X =
  92.53   147.66  -134.84   -57.79   -88.56   151.30
-154.66   -74.04   148.78   167.56   167.50   -54.22
Counting starts at 1.
The entry just right of the largest entry: 167.50
The entry in row 1 and column 2 is 147.66
Report the entry at row 2, column 1.
Answer: -154.66
Report the entry at row 1, column 1.
Answer: 92.53
Report the entry in the top-right corner.
Answer: 151.30
The entry at row 2, column 3 -> 148.78
Report the entry at row 1, column 3.
Answer: -134.84

W = [-553, 174, -89, -44, 103, -399, -502, 147, -431, 136, 733, 88, 524, 52]
Give the entry just left of -431.
A: 147
The entry just right of 103 is -399
The entry just left of the largest entry: 136
The smallest entry is -553
The maximum is 733

m =
[[-11  34 -12   5 -20  -9 -17  24  14]
 [ -5  22   5 -22   0  -2  -2 -25  20]
 [-15  31 -17  19   2  -6   1  10  11]
 [  5  -9  10  19 -15 -15   6  22  -6]
 [  2  14  20 -14   4 -12 -31  19  11]
 [ -8  35 -17 -11  16   4 -19 -10  22]
 [  9   1 -16   0   9  13   6 -22   5]
 [ -2  -9  13 -17  16 -33 -13 -17   1]
 [  9  -1  20 -10   8  13 -31  15   6]
 [-12  13  15   1 -20 -29 -24  24   1]
 [-10  -9  14   4   3 -39 -22  22  -6]
 [-10  35 -14 -22 -11  10   5 -25  22]
 [-15  13 -16  12  12 -39  -6   7  -4]]
What is the bottom-right entry?
A: -4
What is the entry in the bottom-left corner?
A: -15
What is the 1st entry on the diagonal from the top-right corner?
A: 14
What is the 4th entry in reading order?
A: 5
What is the smallest entry in the first row?
A: -20
What is the entry directly below the centre entry?
A: 16
What is the largest entry in the last row?
A: 13
The 1st entry in reading order is -11
What is the 4th entry from the end, reading row by row?
A: -39
The 3rd entry on the main diagonal -> -17
The entry just right of the centre entry is 13
What is the entry just left of the centre entry?
A: 0
What is the 5th entry from the end, reading row by row?
A: 12
The 3rd entry in reading order is -12

Read these off the matrix that follows. Counting starts at 1.
1) What is the bottom entry of the column that holds the smallest entry?
2) What is the entry in the top-left corner?
3) What is the top-right entry?
4) What is the entry at row 1, column 3?
5) What is the entry just left of the smallest entry?
6) What is the entry at row 3, column 3?
7) What is the entry in row 2 and column 3?
8) What is the bottom-left entry?
6155	6622	3769	6249	8219	3114	7978	4444	3671
7585	3252	8121	4822	3392	5447	8284	8593	6259
7308	6136	8299	4432	5273	8399	5515	3109	6665
8491	6662	7300	2564	2450	7330	4994	8044	2252
7430	7632	7229	2189	4774	6548	2997	4476	4537
1) 2189
2) 6155
3) 3671
4) 3769
5) 7229
6) 8299
7) 8121
8) 7430

Questions about the grid below. Rows and columns are numbered from 1.
1) What is the entry in row 1 and column 2?
2) What is the entry in row 1 and column 3?
3) What is the entry directly above -19?
4) What is the entry in row 3 and column 1?
5) What is the entry directly above -3?
6) What is the entry at row 2, column 1?
7) What is the minimum?
8) What is the entry directly above the smallest entry?
[[ 40  26 -28   2 -51  53  16 -17  -6]
 [-17  45  25 -38 -19  45  38 -43  50]
 [-11  34  40 -10 -27  41  33 -26  48]
 [-31 -31 -10  49  53 -52 -84  48  -2]
 [ 15 -31  -8   7  25 -40  16  24 -34]
 [-36 -48   3  15  49 -77 -56  33 -20]
 [  6  34  24 -32   9  24  61 -20   5]
 [ 18  44  12 -54 -60  56  66 -57  -3]]
1) 26
2) -28
3) -51
4) -11
5) 5
6) -17
7) -84
8) 33

A =
[[ 50 -26  22  36 -18  18 -29  69  17   1]
 [-25  -5  50 -33  44 -30 -17  18  45 -36]
 [ 20 -15 -45 -19 -29 -30   7  31  31 -55]
 [  5  -5  63 -46  -8  18  54 -47   2 -17]
 [ 95  37   9  -5 -29 -22 -29   5  17  -8]]
What is the largest entry? 95
The entry in the bottom-right corner is -8
What is the fifth entry, reading row by row? -18
The first entry of the smallest entry's row -> 20
The entry in the top-right corner: 1
The entry directly below -19: -46
The entry just right of the largest entry -> 37
What is the entry just right of 9? -5
What is the third largest entry? 63
What is the second entry on the main diagonal? -5
What is the second entry from the end, reading row by row? 17
The minimum -> -55
The largest entry in the first row -> 69
What is the entry directly above -47? 31
The 1st entry on the main diagonal: 50
What is the fifth-last entry, reading row by row? -22
The entry just right of -33 -> 44
The second smallest entry -> -47
The second entry, reading row by row is -26
What is the entry directly above the smallest entry? -36
The smallest entry in the first column -> -25

Read these off the row that follows.
1) Find the second entry.
2) Find the first entry from the right.
3) Find the first entry.
4) Find the 2nd entry from the right.
5) Find the entry just right of the centre entry.
6) Find the smallest entry.
7) Find the third largest entry.
8) Find the centre entry.
[ 153.21 -110.75    9.94  -83.28 -191.46  -28.99  -22.84 -161.08  -42.62
   17.67   -6.74   25.06    7.99  -10.09   27.80]
1) -110.75
2) 27.80
3) 153.21
4) -10.09
5) -42.62
6) -191.46
7) 25.06
8) -161.08
